In the data rows, the value 128 means zero.
Here are some points:
array([113, 119, 144, 108, 129, 126, 122, 140])
array([182, 105, 159,  76, 123, 140, 114,  92])
array([ 90, 144, 168,  91, 164, 133,  89, 120])
array([140, 119,  80, 174, 102, 153, 150, 160])
array([126, 135, 134, 125, 129, 123, 121, 113])
array([140, 160, 125, 134, 139, 135,  95, 100])
array([184, 126,  33, 255,  87, 152, 183, 147])
array([129, 110, 119, 128, 125, 104, 138, 110])
array([136, 136,  72, 168, 103, 153, 159, 143])
array([108, 182, 155,  71, 120, 153,  91, 123])
array([102, 151, 149,  98, 124, 149, 113, 146])
array([110,  47,  80, 210, 121,  38, 183,  86])
Here are 17 more points, each followed by its number:
array([146, 115, 136, 139, 135, 129, 142, 149]) 0
array([144, 127, 165,  84, 124, 151, 149, 194]) 1
array([133,   0,  37, 243, 124,   0, 195,  78]) 2
array([171, 111, 156,  92, 119, 152, 107, 120]) 3
array([116, 137, 144,  98, 138, 123, 115, 143]) 4
array([128, 137, 135, 121, 125, 115, 122, 108]) 5
array([140, 133, 110, 145, 117, 143, 134, 139]) 6
array([138, 132, 216,   7, 103, 168, 198, 255]) 7
array([125, 117, 156,  85, 120, 131, 143, 195]) 8
array([126, 141, 139,  95, 125, 135, 111, 128]) 9
array([148, 134, 133, 111, 158, 134, 124, 216]) 10
array([125, 139, 151,  72, 122, 147,  99, 148]) 11
array([121, 120, 111, 124, 129, 114, 132, 133]) 12
array([138, 169,  94, 167, 134, 152,  66,  99]) 13
array([101, 169, 178,  18,  87, 164,  91, 181]) 14
array([112, 128, 141, 105, 129, 128, 120, 139]) 15
array([ 76, 132, 124, 153, 136,  94, 123,  72]) 16
Which three of these numbered points are nearest to each point below by angle, seen from the average point of the first points? Their numbers follow each, nearest first.
array([150, 130, 116, 112, 144, 123, 111, 127]) > 9 3 4
array([128, 161, 131, 156, 135, 129,  99,  72]) > 13 16 5
array([ 69, 119, 184,  30, 152, 109,  97, 200]) > 15 4 11
array([175,  95, 151,  90,  96, 141, 104,  97]) > 3 11 9
array([ 98, 192, 193, 138, 149, 151, 101,  37]) > 5 16 13
array([161, 125, 167,  62, 104, 144, 148, 208]) > 1 7 8
array([160, 138,  65, 188,  98, 162, 160, 147]) > 6 2 13
array([100, 132, 120, 161, 144, 120, 141,  71]) > 16 2 5
array([161, 147, 127, 103, 162, 125, 140, 255]) > 10 1 8
